(in the rows, 128 means zero)
Each named move below is a turn or a mirror, shown by a few rows before and after it. Which moves, in which order, take the first row of each later pair to the second? The first pair is answered.
K (before |-> after):
[109 125 133 139 131 170 134  96  77 128  97 114 163 163  89 175 132 126
 138 133 106 134 201 139 174 147 182 138 114 111 138 144 133 120 123 119
 163 125 163 129 199 135 133 109  85 121 101  97 149 149 153 143 156 100
 159  87 104  84 192  98 165 151 196 159 104 112 136 175 120  75 174 180
 141 142 177 126 109 106 133 188 114 164 116 128  88 132 114 161 150 148
 113 115 172 147 118  97 155 119 117  98  91 168 180 134 122 184 124 174
 156 125 159  99 158 142 157] |-> [119 122 141 135 128 153 132 111  71 131 103 104 155 158  82 180 141 124
 147 151 107 150 206 158 189 136 171 149 124 132 138 145 127 129 127 130
 158 108 156 123 191 143 129  99  99 127  91 109 139 156 144 142 145 121
 143  87 107  92 197 111 151 153 187 158 114 112 130 165 130  71 171 198
 137 157 194 141 108 108 118 197 125 162 125 117  83 131 116 147 143 151
 101 108 172 131 121 102 145 132 100  82 108 174 183 141 120 186 128 187
 139 127 167 104 157 134 160]
[141 139  81 140 147 126 141  89 160 156 133 126 106 127 135 117 129  76
 117 115 161 116 113 167 129 182 128 117 143 131 127 136 126 165 125 165
  98 108 156 130 108 110 106 138 123  96 135 149 112 136 162 151 134 161
 134 106 142 137 136  90  86 148 126  92 148 166 132 125 172 126 124 122
 120 145 110 105 132 145 153 118 128 129  78 131 114 112 151  98 134 129
  93 109 151 116 157 137 111 179 146 136 121 109 128 166  95 102 148 108
 100 137 164 171 156  89  81] |-> [136 140  80 141 145 139 137  83 160 155 132 129 110 131 138 114 122  78
 117 105 159 106 113 150 120 194 136 110 136 116 131 144 130 156 127 154
 101 117 159 137 113 105 108 141 115  91 135 145 119 133 164 149 139 149
 146 106 139 133 132  84  93 146 134  96 144 164 136 132 170 129 128 113
 121 136  97  93 130 141 166 114 121 130  74 137 114 116 152 108 139 130
  99 108 147 123 154 133 114 173 155 146 108 101 129 160  96 103 149 102
 108 137 159 167 152  98  80]
[113 148 143 122 122 109 115 146 117 135 141 133 119 116 121 127 127 143
 116 135 140 121 130 125 146 130 119 133 118 140 129 131 139 105 140 124
 119 120  99 132 106 118 140 115 126 128 130 120 119 108 131 110 104 132
 138 136 130 131 109 142 118 138 124 134 110 156 134 120 139 128 119 125
 112 144 137 128 125 133 137 130 128 121 147 137 132 138 115 126 115 120
 121 145 121 133 152 138 141 146 134 117 131 113 109 127 110 125 113 149
 133 141 122 123 130 143 116] |-> [113 147 137 123 122 116 116 142 120 133 138 138 124 118 121 123 121 146
 109 127 140 118 126 116 140 133 125 133 111 133 126 130 145 102 136 118
 118 126 104 134 106 118 141 122 120 124 130 116 125 109 132 108 109 119
 143 136 132 131 106 135 124 137 128 136 106 152 134 124 134 133 122 117
 112 138 133 121 124 133 146 124 127 121 142 141 136 141 112 133 117 121
 121 149 125 136 149 135 149 142 141 123 126 111 110 121 112 128 115 145
 139 140 119 125 133 149 119]
[133 156 112 115 129 150 148 115 163 140 146 161 156 112 175 111 120 133
 144 103 132 103 135 110 120 147 147 107 108 120  97 104 145 116 133  94
 145 163 161 141 137 133 126 142 130 134 132  99 127 116 151 158 140  79
 140 133 111 110 114 136 132 128 129 147 118 122 120 140 143 128 119 155
 115 125 109 161 135 145 127 144 109 137 132 118 141 117 106 117 133 133
 158 149 118 145 126 133 128 126 159 161  90 137 124 112 157 119 104 125
 154 111  74 114 124 120 124] |-> [144 151 125 107 122 119 149 141 155 144 162 140 143 101 165 123 134 128
 155 136 138 129 141 146 146 122 127 126 130 156 104 103 137 136 137 117
 140 128 146 131 125 153 114 127 154 147 121 117 107 130 138 160 121 114
 114 139 118 130 126 162 103 135 116 144 131 131 109 123 160 113 108 183
 109 157 140 191 137 151  90 158 134 137 146 103 131 110 110  91 118 130
 135 131 122 124 135 148 104 146 129 137 127 154 123 128 153 124 105 150
 123 114  95 128 126 103 122]
M (before |-> after):
[171 127  83 142 104 106 184 163 130 139 100 117 146 156 115 150 123 104
  90 137 109 134  87 152 126 144 138 165 105 122 131 138 154 146  91 135
 115 127 109 123 179 130 153 159 130 123 110 112 138 144 111 152 108  85
 159 123 112 136 142 141 104 100 156 124 174  57 124 123 154 191 107  63
 115 127 179 162 111 136 177 142 115  83 108 121 104  91 134 141  84 143
 125 109 146  76 141 154  58  97 138 101 109 123 120 137 111 130 135 150
 113 115 146 112  80  53 115] |-> [167 130  87 144  97  95 184 172 134 144 107 132 137 160 117 138 118 106
  80 126 111 131  88 145 129 141 142 168  88 124 124 141 157 131  92 127
 110 131  94 124 171 123 159 162 126 117 110 118 132 126 112 147 108  93
 162 126 124 135 124 142 107 111 174 129 171  61 127 116 154 193 102  65
 107 125 187 154 106 145 178 136 105  79 115 131 101  95 141 134  77 141
 118 130 145  73 140 155  70 106 139  96 120 113 117 124 116 125 123 163
 115 119 137 100  86  65 112]
[142 128 140 117 128 123 121 128 127 137 147 163 112 122 146 109 117 128
 122 117 133 125 111 115 123 124 148 141 129 131 101 120 131 129 141 107
 124 146 131 133 133 119 148 127 126 118 131 135 139 106 125 124 150 149
 141 118 123 124  93 142 137 154 119 135 121 131 136 128 132 153 141 142
 120 121 110 111  99 114 118 115 133 119 146 150 135 138 157 131 127 125
 130 153 128 134 115 125 142 150 122 120 132 123 126 116 128 124 101 147
 114 122 117 119 128 153 129] |-> [155 114 132 114 144 140 116 109 122 130 131 137 124 117 142 124 124 130
 152 128 125 121 101 121 115 127 146 134 158 127 119 117 131 156 135 125
 135 131 156 134 155 135 137 114 125 125 131 130 144 139 117 135 156 130
 130 111 102 129 125 132 140 137  98 118 134 124 130 147 130 147 145 133
 140 121  97 122 106 102 110 126 146 127 136 132 143 125 150 135 134 130
 140 109 133 134 106 126 118 121 110 131 109 141 140 145 114 134 124 124
 113 108 137 141 123 137 127]
[128 114 117 116 121 116 125 155 112 141 126  85 120 101 124 136 163 118
 145 164 126 131 121 147 103 103 101  99 137 125 137 141 101 162 147 139
 103 127  96 129  86 125 127  92 116 131 123 119 137 163 118 115 117 138
 134 116 103 167 138 156 121  97  90 157 132 140  92 129 119 158 189 169
 115 113 125 143 106 146 128 160  97 153 141 109 102 127  99  70 113 134
  86  90 135 116  92 103  95 128 127 119 129 156 143 140 157 135 141 111
 108 112 141 113 156 126 164] |-> [118 122 120 116 112 105 129 168 114 147 136 102 109 101 124 121 154 114
 126 152 133 136 129 135 107 102 106 105 114 126 126 146  99 141 153 122
  94 138  74 129  73 111 137  98 111 125 121 128 133 139 121 102 115 152
 143 121 116 167 111 159 118 110 103 168 122 142  96 115 124 165 185 173
 105 112 129 131 103 154 134 156  83 144 146 127  94 140 105  67 111 128
  77 124 133 114 102 101 112 150 136 113 148 144 131 118 169 125 118 130
 112 122 127  97 156 137 160]
[125 117 125 138 133 145 112 100 133 130 135 136 152 128 119 162 117 125
 122 118 110 144 124 129 126 135 142 102 155 118 135 140 134 137 123 126
 152 128 144 117 133 121 143 107 142 103 144 137 142 150 105 146 148 135
 122 142 109 139 127 146 146 107 137 124 132 162 101 142 146 139 142 106
 133 119 139 109 112 130 125 128 137 131 125 134 129 127 112 126 152 120
 109 107 115 137 127 127 119 114 154 153 132 131 135 134 146 114 131 149
 123 110 120 140 102 111 140] |-> [122 120 130 135 123 124 123 112 139 130 153 144 141 133 117 168 118 120
 113 128 116 154 128 146 145 132 124 110 150 135 140 142 139 135 118 123
 138 124 142 110 125 133 140 114 149 107 143 137 138 137 112 146 127 164
  99 151 116 140 132 152 130 118 144 125 135 169 106 128 149 138 137 120
 123 141 158 119 126 133 117 127 140 144 134 133 131 126 110 120 134 115
 101 123 123 131 139 140 115 132 148 138 143 137 121 125 152 112 129 158
 112 117 128 135 108 110 142]
F (before |-> after):
[174  73 132 167 120 103 115 130 140 114 121  99 130 116 111 162 103 137
 168 100 114 130 147 153 106 137 142 119 128 108 185 128 101 136 165 161
 105 160 150 161 125 178 135 166 138 133 123 147 152  99 161 166  58 146
 122 146 134 126 129 185 145  89 146  89 113 106 162 103 103 140 123 140
  92 152 130 119 103 105 115 112 123 130  88 117 135 168 125  90 178 127
 135 114 130 109 130 137 104 123 127 129 124 116 170 123 110  94 139 126
 141 105 108 114 152 117 134] |-> [175  79 128 164 121 109 106 129 135 116 113 100 131 108 112 149  99 142
 169  91 110 126 149 144 100 137 159 121 126 103 174 126  99 133 172 153
 112 159 143 166 125 166 140 162 136 125 123 155 142 103 152 162  67 138
 135 144 129 130 111 190 156  83 143  96 112 104 162 102 107 144 123 134
  95 142 127 115  89 110 120 108 118 114  78 122 125 172 129  88 182 125
 137 110 126 112 121 129 108 121 126 132 131 109 176 124 110  95 132 129
 147 105 100 115 149 118 131]
[117 134 101 138 114 128 161 137 150  99 162 113 118 136 140 140 116 122
 137 141 123 140 102 172 160 146  90 140 116 126 143 126 121 120 138 129
 108 132 159 115 106 144 111 146 127 173 107  93 158 119 150 135 101 159
 112 148 129 118 179 139  89 112 143 123 123 128 171 141 135 120 102 159
 115 157 168 154 171 121 123  99 124 165 154 124 158  93 118 140 112 121
 115 128 140 113 178 157 114 116 139 112  95 159 123 137 132 126 145 137
  94 125 162 135 118 112 122] |-> [135 142  99 138 127 141 110 147 112 130 118 102 114  92 125  77 108 145
 152 108 129 151 131 125 134 115 160 148 127 108  81 108  93 122 183 125
 130 112 118 128 105  82 134 105 108 150 111 143  93 149 109 124 156 112
 167 135 122 155  87 175 127  96 125 157 131 126 144 107 156 123 102 150
 121 105 152 142  92 145 126 114 124  84 132 131 105 124 160 106 134 113
 124  90 122 112 125 127 128 104 124 134 148 125 159 152 125 121 110 163
 109 120 133 158  98 111 106]
[121 110 137 137  95  95 152 152 141 161 106 114 108 143  86 174 154 114
 100 128 133 180 106 147 149 122 106 131 169 142 127 123 133 141  90 116
 114 155 138 135 120 125 118 119 101 164  92 145 172 105 149 125 125 172
  62 184  87 110 147 107 144 115 102 116 128 104 148 134 135 114 153 135
 136 141 140 119 158 114 158 129 150 133 151  95 142 106 138 132 127 110
  93 117 102 112 120 152 135 132 109 114 126 138 115 116 117 147 170 109
 110 163 154 181 148  90 115] |-> [127 117 135 140 101 111 121 149 121 177  74 115 107 127  82 135 145 129
 107  98 134 179 121 112 128 112 156 128 164 126  91 113 122 134 112 110
 130 154 119 146 121  83 135 105  87 143 100 163 139 116 125 114 165 132
 102 174  85 124  93 120 173 107  98 136 127 101 132 122 142 121 157 119
 143 101 124 103 111 127 170 132 138  87 138 109 113 124 159 121 144 106
 109 103  92 116  88 122 152 123 111 134 144 111 134 117 116 145 146 119
 130 160 129 187 136  95 104]
[ 61  80 151 119 152  84 132 133 155 132 115 104 157 147 134 197 104 132
  71 113 149  54 134 131  53  70 115  98  84  89 128 155 124 150  65 165
 159 179  75 132  98 125 133 109 105 139 129 117 137 171 159 129 135 126
  71 139 106  78 152 108 167 136 124  94 100 139  97 120 125  88 101 136
 165 146 136  98 199 180 129 131  93 174 121 160 132  84 167 165 148 123
 183 137 143 152 137 139 103 136 156 152  50 172  67 101 151 121 129 117
 140 154 169  79 150 119 103] |-> [ 89  74 163 115 150  64 114 157 125 146 105  76 143 113 118 182 116 140
  96 134 153  83 151 142  64  31 122 120 116 116 108 145  99 177  89 187
 169 133  50 125  95 118 131  69 121 141 120 154  89 204 126 134 142 139
  71 135 105 114 128 146 160 131  97  94 116 144  73  85 154  78  97 158
 160 154 159 124 162 199  91 157 119 135 125 144  99  89 186 124 146 121
 171  98 141 131 123 141  86 142 111 140 108 173  88 130 139 124 115 148
 117 150 179 105 142  99  98]
Pairs:
Each pair is two moves apart.
[159 134 174 147 138 103 117 112 131 110 162 106 149 145 109 150 165 149
 137 153 142 158 137 180 115 165 154 133 114 162 160 149 123 134 123 140
 141 180 204  76  87 156 123 129 108 153 134 121 164 112 146 115 123 159
  94  92 124  90 212 136 107 153 124 107 116 120 146  76 112 136 107 179
 106  88 101 126 135 112  61 117  96 117 122 106 124 132 121 104 103 106
 127 136 140 124 146 130  97  81  81  85  52  96 107 147 146 110  94 109
  73 141 145  79  93 129  96] |-> [148 139 165 154 142 123 113 101 133 109 154 123 156 150 118 138 158 148
 124 129 142 146 138 152  98 179 174 121  95 137 150 153 128 118 123 127
 145 199 203  82  87 139 130 142  94 143 140 113 174 100 154 108 136 135
 113  87 123  84 197 119 125 151 135 116 106 114 154  85 103 141 110 161
 110  68  82 105 128 114  82 106  81 117 114 117 126 135 126 120 109 106
 140 147 135 137 139 118 111  72 105 100  35  84 101 136 147 106  89 100
  94 140 135  66  90 142  92]	F then F
[130  98 141 104 122 150 115  90 146 140 121  95 171 130 142 134 150 141
 157 135 120  92 115 101 114 133  89 121 124 125 121  94  99 114 119 144
 125 135 140 152 135 123 122 117 142 105 111 116 140 128 155 152 123 121
 131 121 126 114 128  97 164  87  75 127 142 133 163 155 107 176 131 104
 136 139  96 127 132 140 138 168  83 180 117 106 133  68 131 137 115 158
 130 108 161 143 110 111 106 105 115 153 128 149 151 140 115 139 167 142
 153 118 109 155 155 127 128] |-> [135  93 143 103 123 150 113  94 143 141 117  90 169 127 141 132 151 143
 163 134 120  97 119 104 118 127  95 125 130 129 120  87  95 119 117 147
 127 126 137 150 138 123 118 109 145 106 111 118 134 132 151 152 126 122
 131 120 127 120 125 106 163  89  67 125 143 135 158 153 114 172 134 107
 137 144 100 129 126 143 134 176  91 175 116 101 128  70 134 131 112 155
 133 101 158 141 107 113 103 108 110 154 136 149 156 146 115 137 167 147
 149 119 110 162 150 120 128]	F then K
[126 133 140 132 130 110 126 131 131 133 148 130 116 143 125 117 126 122
 120 127 138 135 138 142 146 114 112 146 115 138 134 125 122 116 125 123
 114 116 120 128 118 132 131 141 131 134 125 132 132 111 134 131 121 155
 122 139 143 124 120 148 111 145 147 134 117 144 133 126 138 130 126 139
 111 147 147 126 141 134 124 128 129 147 136 133 127 122 115 114 116 129
 128 158 123 130 141 144 124 146 132 123 122 137 119  98 135 125 122 139
 119 126 124 113 124 125 128] |-> [137 124 132 132 149 130 119 113 126 125 132 104 133 139 122 134 134 119
 144 136 132 129 130 146 132 120 113 136 142 134 148 119 118 139 124 140
 129 104 146 136 138 144 123 130 132 140 127 128 138 144 127 144 133 128
 120 128 126 129 150 134 116 128 123 120 128 136 128 146 130 122 127 130
 130 143 137 136 142 124 120 138 145 150 123 118 134 109 111 120 127 139
 139 114 125 129 126 140 103 116 125 134 100 147 135 125 123 128 144 116
 118 111 143 135 120 108 134]	M then M
[105 122 137 111 149 193 103 138 131 146  99 143 128 126 122 101 126 156
 108 152 116 157 102  86 108 144 166 108 138 106 132 115 104 141 145 148
 134 114 124 132 123 120 116 114 139 121 160 126 137 114 116 123 154  81
 134 113 108 164 112 130 145 153 131 111 111 147 143 148 121 122 135 142
 169 103  92 127 137 131 118  91 147 113  84 126 144 129 125 141 107 121
 159  91 108 139  98 100 119  99 170 143 129  98 137 125  97 114 158 116
 134 125 133 129 121 118 114] |-> [ 96 129 147 113 126 161 127 161 150 140 141 166 112 146 132 107 124 142
  74 161 122 166  99 106 138 144 135 121 108 131 143 131 115 120 132 133
 109 128 108 120  97 137 116 137 153 128 157 121 146  69 137 115 119 134
 113 130 134 144 114 135 120 180 163 115  97 156 156 134 125 125 125 156
 139 133 118 130 166 136 109  80 131 138 108 133 156 131 117 139  80 114
 141 145 113 129 134 116 132 141 177 118 138  99 108  97 112 106 148 142
 122 140 129 101 133 128 121]	F then M
[129 135 150 112 114 116 127 141 116 123 119 131 128 120 131 114 119 143
 110 114 127 142 134 130 121 116 148 152 119 132 106 121 107 117 152 130
 134 125 124 120 142 108 139 126 107 122 123 133 118 117 106 124 139 118
 146 121 146 122  97 126 117 143 158 133 137 121 130 111 131 135 123 124
 121 105 133 128  97 145 117 141 123 118 118 130 113 133 148 124 124 122
 127 131 116 132 117 112 138 136 126 125 127 108 130 119 146 125 119 146
 135 132 100 122 132 142 114] |-> [131 132 155 110 108 102 140 150 122 114 135 123 122 124 133 138 127 132
 117 139 126 149 129 156 138 112 122 156 131 152 123 125 107 129 141 143
 125 113 130 113 139 133 127 124 120 134 115 132 125 121 109 128 120 143
 120 128 148 123 125 130  95 146 154 122 144 128 131 115 133 131 121 141
 119 132 152 143 115 141 102 144 134 137 125 117 125 125 137 119 110 124
 115 131 123 123 132 131 121 144 115 114 130 126 124 122 145 129 131 147
 114 134 121 119 137 133 117]	M then M
[123 130 136 121 101 102 148 139 155 138 161 148  89 157 145 131 142 120
 120 148 139 106 122 148 149 130  96 128 124 159 122 122 118 122 114 126
  94 129 124 122 115 153 125 130 149 154 115 122 123 107 161 139  99 167
  96 125 154 109 151 129 115 159 161 119 123 158 129 131 152 130 106 146
 129 145 162 130 168 129 123 135 117 142 127 122 131 129 112 135 137 131
 119 154 141 119 153 162 154 153 118 101 133 128  89 113 129 132 110 143
 119 145 130  98 139 126 116] |-> [136 115 117 119 128 142 131 107 147 134 124 116 119 144 137 151 149 128
 159 151 126  93 111 141 121 141 110 106 160 135 140 115 115 156 117 148
 120 117 167 132 146 160 119 117 140 157 117 110 133 158 148 152 126 115
 101 112 122 118 184 111 136 124 123  99 137 147 116 158 143 122 122 129
 162 126 135 136 162 111 125 146 137 145 106  99 137 113 104 148 161 143
 140  93 144 125 120 154 124  94 111 126  98 142 117 150 113 144 141 105
 129 125 152 124 130 105 117]	M then M
[153 143  97 150  99 163 155 111 139 104 168 135 140 169 127 134 138 118
 113 140 116 128 115 146 129 109 109 127 126 149 163 176 123  78  95 127
 158 114 173  99 115 131 139 162 149 133 167 116 124  69 163  98 107 160
 130 122 120 105 141 120 140 145 153 112 116 135 110 156 114 141 145 127
 128 128 148 175 152 116 115 137 104 149 131  84 160 123 116 126 131 143
 134 136 140 148 165 144 125 147 127  91 105 114 109 103 145 142 146 112
 154 134 120 117 129 172 125] |-> [159 152  90 150 108 185 122 112 112 125 129 133 144 144 124  92 130 134
 122 113 120 128 127 108 105  97 156 122 131 126 128 165 110  78 120 122
 176 103 157 109 115  86 151 139 134 114 176 138  90  90 139  93 148 118
 170 110 113 124  84 133 173 132 141 131 117 129  95 143 121 144 149 110
 138  88 132 158 103 127 128 147 103 100 117  91 131 142 139 117 155 142
 148 112 125 155 131 118 137 130 125 112 125  92 134 114 137 136 130 123
 172 130 104 132 117 176 116]	F then K
[124 109 131 122 137 134 117 110 122 148  83  99 135 116 128 138 108 138
 130  86 148 107 129 136 127 148 158  97 146 142  81 182 115 167 121  99
 174 144 129 123  91 136 140 102 117 117 146 124 125 133 148 109 144  78
 140 160 127 148 122 148 160  75 139 102 160 144 171 153 100 127 136 110
 116 108 144 127 139 104 118 111 110  94  89 133 118 136 165 154 113 156
 127 144 112 157  93 114 158 125  90 126 133 129 132 128 111 101  99 129
 139 111 145 156 100 120 101] |-> [112 115 135 125 122 111 139 122 136 136 110 120 125 135 136 146 107 128
 107  90 152 105 123 150 142 155 133 101 125 155  94 194 124 149 110  90
 151 156 123 114  79 148 141 120 126 122 143 114 142 102 171 105 119 107
 125 169 141 133 133 143 143  96 160 103 149 151 182 154 100 133 132 117
 104 131 159 125 163 102 120  98  99 118 105 137 134 132 156 161  98 159
 118 186 115 161 118 123 165 150 102 110 126 135 111 104 122 102  96 136
 129 120 145 137 111 131 108]	F then M
[164 158 185  94 130 125 156 161 133 203 141  88 157  98 104 133 127  76
  96  85 104  84 164 107 114 118 112 112 115 118 134 136 129 141 128 131
  92 178  78 202  94 103 151 166 127 144 100 132 120  59 122  53 125 153
 145 154 154 164  53 164 145 136 142 103 123 129  88 150  90 127 125 168
 146 124 152 154 118 197 100 119 122  90 135 129 138 144 160  99 130 123
 164 152 107 129 118  47 227 162 170  87 182 110 122  46 160  88 129 162
 108 130 151  50 124 105 146] |-> [160 142 162  96 156 178 145 124 132 195 109  69 184 103 106 144 131  82
 122  72  91  60 149  83  80 141 127  85 134  87 149 132 135 154 121 140
 115 186 122 216 124 100 144 165 109 141 111 116 146  92 122  64 149  94
 159 135 128 159  79 135 172 109 118  89 129 117  87 186  69 130 139 138
 179  97 116 150 115 182 121 120 127 101 114 124 152 130 152 125 153 134
 191 106 109 148  94  37 214 110 182 117 131 115 142  73 145  98 154 114
 128 110 160  65 119 104 153]	F then M
[152 123 128 102 150 145 150 187 157 134 166 142 109  93 138 121 203 108
 175 148 139 154 171 200 154 145  85 144 120 161 187 111 188 157 131 154
  75 164 130 121 164 198  92 113 195 121 114  55  81 136 156 137  78 202
 124 141 174 137 176  78 158  74 130 102 153  90 119 155 150 140  24 143
 108 174 136 148 148 128  90 128 185 118 144 107 103 106  89 190 159  73
  56 157 117 200 210 152 121 127  83  86 131 147 142  98 103 112 137 130
 100 117 151  92 107 117  74] |-> [137 132 131 106 143 136 154 197 163 142 174 167 100 102 143 102 188 112
 156 127 141 153 178 186 154 147  94 145  91 161 171 112 192 135 135 134
  66 177 109 120 146 182 105 123 189 109 120  54  79 109 165 130  76 205
 137 147 186 126 144  81 160  89 155 119 140  93 126 144 151 148  20 142
  95 169 140 129 140 132 103 116 167 111 153 121  99 118  93 194 155  69
  53 191 113 203 215 153 146 148  99  85 140 128 129  76 114 106 117 143
 108 123 133  77 109 136  73]	M then F
[122 126 132 123 123 114 129 147 138 144 146 133 104 116 112 105 141 133
 116 114 130 134 130 134 135 107 163 144 122 143 101 129 120 116 145 107
 118 120 112 112  96 122 128 129 128 114 127 148 106 127 120 116 132 149
 138 132 137 128  96 138 123 145 141 149 129 144 138 105 125 138 120 135
 114 124 141 130 107 139 126 126 130 115 134 136 105 138 145 106 115 129
 108 145 121 130 131 135 150 157 127 124 146 110 127 102 141 107 104 149
 129 140 107 121 123 156 120] |-> [131 114 121 124 143 141 116 124 126 141 117 101 126 103 101 124 150 136
 150 125 119 129 124 130 119 109 169 128 161 135 116 122 118 146 146 129
 135  99 145 121 121 129 119 111 124 117 129 144 111 175 103 130 150 111
 140 115 115 138 122 131 132 114 104 130 142 135 127 129 117 131 129 126
 140 114 124 139 101 129 121 138 154 116 113 117 108 126 143 112 131 135
 124  88 123 131 110 128 124 116 115 142 127 125 147 138 122 120 128 119
 131 122 125 149 116 134 118]	M then K
[145 119 115 123 148 148 118 126 119 138  79 101 175 130 133 135 136 130
 141 128  97 150 121 124 101 155 128 124 124 132 135 116 133 126 144 141
 140 117 149 142 131 115 143 129 113 129 132 143 131 153 143 121 144  54
 155 108 109 145 126 120 125 117 117 138 110 110 121 134 126 138 122 107
 144  93 112 123 143 127 128 145 124 121 121 107 137 139 136 131 155 147
 124  86  85 154 118 103 106 122 156 135 133 135 134 132 128 105 132 109
 154  96 158 140 110 149 138] |-> [149 114 119 118 143 139 117 133 117 137  80  91 168 126 128 141 140 130
 148 139  98 162 121 139 109 144 118 130 136 147 137 117 124 138 144 149
 141 105 146 139 127 119 140 120 122 137 129 151 120 164 139 122 140  68
 142 109 108 152 127 132 118 114 111 138 116 112 112 127 132 135 118 114
 140  97 126 131 140 131 114 149 134 118 119  99 134 142 137 118 150 148
 117  75  86 147 116 107  97 129 140 128 148 140 137 143 126 106 132 112
 141 100 167 146 110 143 139]	F then F
